Some points, each followed by its number:
[2.35 -0.37 -1.57 2.35 -0.40 -2.17 1.91 -1.57 -1.07 1.91 -0.31 1.64 -1.02
 0.34 0.37 -2.17] 0
[0.65 0.21 1.08 -0.28 0.62 1.54 0.30 1.00 0.54 0.58 0.36 1.57 0.21
 -0.59 0.17 0.02] 1
[0.64 -1.31 -1.88 0.18 0.91 -1.86 -0.08 -0.81 0.49 0.55 -0.67 0.94 -1.39
 -1.01 0.39 -2.16] 2
[1.64 -0.34 -0.15 1.72 1.32 0.03 1.37 -0.28 1.02 1.37 -1.26 -0.15 -1.91
 -3.09 -0.03 -1.64] 3
[-1.11 0.37 0.64 -1.43 0.21 0.60 -0.34 -0.78 0.86 -0.37 -0.24 0.06 -0.37
 0.67 0.31 -1.07] 4
[0.15 -0.18 0.69 0.86 1.00 1.15 0.99 2.07 0.25 0.13 0.98 -0.49 0.96
 -0.62 0.26 0.31] 5
[1.11 -0.12 0.39 0.27 -0.68 -0.67 -0.63 -0.10 -0.72 0.52 0.11 -0.88 0.39
 -1.38 -0.52 0.91] 6
[0.21 -0.14 -1.17 -2.26 0.47 -1.32 -2.49 -0.01 0.81 -0.57 0.54 1.01 1.05
 0.31 2.07 0.18] 7
[-0.35 0.48 0.57 -0.15 0.68 -0.25 -0.49 -0.43 0.28 -1.01 -0.48 -0.36 -0.46
 -0.05 0.77 0.30] 8
[0.28 -0.24 -1.37 -0.53 -0.71 -0.60 0.53 0.47 -0.24 1.21 0.47 0.74 -0.64
 -0.37 -0.94 -0.86] 9
[0.57 -1.11 -0.37 1.43 -1.72 0.98 2.17 0.21 -2.60 1.07 -0.98 -3.09 -1.16
 -0.60 -3.09 -1.50] 10
[-1.16 -3.09 -2.35 -1.16 -0.21 -0.74 -1.02 -0.57 -1.11 -0.18 -0.15 -1.37 -0.74
 -2.03 -1.50 -1.91] 11
[-0.30 -0.34 -0.25 -0.31 -0.11 -0.32 -0.45 0.82 1.01 0.45 1.72 0.84 1.00
 0.50 0.21 0.02] 12
[-0.06 -0.90 -0.18 -0.21 0.12 -0.24 0.09 0.86 -0.21 0.00 1.07 -0.06 0.86
 -0.28 0.18 -0.37] 13
[0.73 0.59 0.76 1.02 -0.78 0.55 0.71 -0.47 -0.97 0.54 -0.55 -1.28 -0.32
 -0.07 -1.04 0.25] 14
Which five points above are nearest to each new point, looking only along the 7 directions in which the numbered points spread most? Their numbers follow each, smallest number first.
[0.09 -0.35 -0.42 0.64 -1.42 -0.62 0.06 0.68 -0.94 0.13 1.03 -0.02 1.14
 -0.16 -0.14 0.23] 6 9 12 13 14
[0.98 -0.46 -0.71 1.31 0.99 -0.38 1.57 -0.28 0.73 1.57 -0.39 0.31 -1.42
 -1.52 -0.14 -1.62] 0 1 2 3 9
[-1.73 -1.63 -1.23 -0.57 -0.34 0.02 -0.39 -0.86 -1.19 -0.57 -0.68 -1.25 -0.56
 -0.83 -1.35 -1.52] 4 8 9 11 13
[0.78 -0.39 0.19 0.74 -1.04 1.21 1.63 1.34 -0.73 1.50 0.42 -1.17 -0.03
 -0.06 -1.56 -0.44] 5 6 9 13 14
[1.51 0.38 0.55 -0.27 0.89 -0.40 -0.64 -0.40 0.76 0.62 -0.29 0.17 -0.03
 0.18 1.26 0.93] 1 6 8 12 13
[0.90 -0.09 0.21 -0.44 -0.37 -1.81 -2.35 -0.94 -0.44 -0.06 -0.03 -1.26 -0.53
 -2.35 0.03 0.09] 6 8 9 13 14
[1.06 -1.24 -0.93 0.51 0.62 -1.15 0.43 -0.66 0.46 0.03 -0.94 -0.02 -1.17
 -1.12 1.13 -0.94] 2 3 8 9 13
[-0.15 -0.40 -0.64 0.24 -0.31 -0.53 -0.09 1.26 -0.28 -0.24 0.90 -1.16 -0.21
 -1.11 -0.60 -0.31] 5 6 9 12 13
[0.11 1.07 1.70 1.04 1.24 1.83 0.92 0.27 0.52 0.06 -0.15 0.87 -0.16
 0.42 0.36 0.57] 1 4 5 8 14
[0.70 0.75 0.36 0.76 1.07 0.23 0.40 -0.81 0.88 0.11 -1.08 0.74 -1.76
 -0.11 0.50 -0.08] 1 3 4 8 14
[0.15 -0.64 -0.24 -0.98 -0.82 -0.31 0.06 1.81 -0.37 -0.47 0.98 -1.11 0.40
 -0.34 0.64 1.32] 5 6 8 12 13
[-0.02 1.58 1.84 0.30 1.70 1.63 0.97 0.48 2.42 0.37 0.47 1.04 1.17
 0.91 1.60 1.04] 1 4 5 8 12
[0.63 0.16 -0.85 1.61 -0.07 -1.06 1.52 -1.70 -0.21 0.78 -0.55 1.49 -0.55
 1.42 0.98 -0.68] 0 2 8 9 14
[0.69 1.56 2.33 -0.22 2.20 2.10 0.25 0.23 2.31 -0.04 0.46 2.24 0.56
 1.10 2.80 1.03] 1 4 5 8 12
[0.03 -1.64 -0.90 -0.60 -0.57 -0.50 0.21 1.43 0.12 -0.09 0.71 -0.67 0.90
 -0.71 0.53 0.82] 5 6 9 12 13
[-0.09 2.02 1.33 0.48 0.34 1.12 0.76 -0.88 -0.01 -1.24 -0.84 -0.60 -0.31
 1.48 0.72 0.95] 1 4 5 8 14
[-0.13 -0.14 -0.73 -2.90 0.30 -0.66 -2.05 -0.25 1.16 0.19 0.90 1.12 1.31
 1.33 1.78 0.15] 4 7 8 12 13
[-0.71 0.59 0.05 0.02 0.10 -0.57 -0.29 -1.56 0.10 -1.57 -1.66 -0.03 -1.17
 0.24 0.38 0.73] 4 6 8 13 14
[0.78 0.78 3.09 0.50 0.86 3.09 0.47 0.98 0.44 0.57 0.64 2.60 1.16 0.44 0.60
 0.44] 1 5 8 12 13
[0.21 -1.37 -0.78 0.37 1.16 -0.94 -0.03 0.74 0.67 0.03 0.60 0.40 0.34
 -1.43 0.06 -0.60] 2 5 9 12 13
[0.82 1.13 1.29 -0.34 1.61 1.26 0.07 1.05 1.53 -0.02 0.35 0.44 0.36
 0.01 1.34 0.68] 1 4 5 8 12
[0.50 0.63 0.52 0.45 -1.00 0.70 0.31 -0.66 -1.16 0.31 -0.85 -1.41 0.02
 0.88 -1.45 0.40] 6 8 9 13 14
[-0.82 -0.94 0.14 -1.64 0.48 0.15 -0.65 0.40 1.27 0.71 1.35 1.04 1.49
 0.39 0.65 -0.53] 1 4 7 12 13
[1.07 0.34 1.26 -0.37 -0.12 1.16 0.12 0.94 0.60 0.90 0.40 0.78 1.11
 0.00 -0.47 0.74] 1 5 6 12 13
[0.94 2.03 2.03 -1.11 1.72 1.81 -0.37 0.50 1.91 0.40 -0.28 0.98 -0.18
 0.28 1.57 0.78] 1 4 5 8 12
[-0.66 0.31 0.76 0.47 0.78 0.50 0.07 -0.06 0.36 -1.06 -0.41 -0.48 -0.36
 -0.65 0.27 0.13] 1 4 5 8 13
[-1.26 -2.03 -0.82 0.03 0.50 -1.72 -1.07 0.40 -0.34 -0.71 1.91 0.57 1.43
 -1.02 -0.18 -1.37] 7 9 11 12 13
[-0.48 -0.93 -0.93 -0.16 0.10 -0.36 -0.33 -0.77 -0.51 -0.64 -0.92 -1.00 -0.79
 -0.35 -0.75 -1.19] 4 8 9 11 13
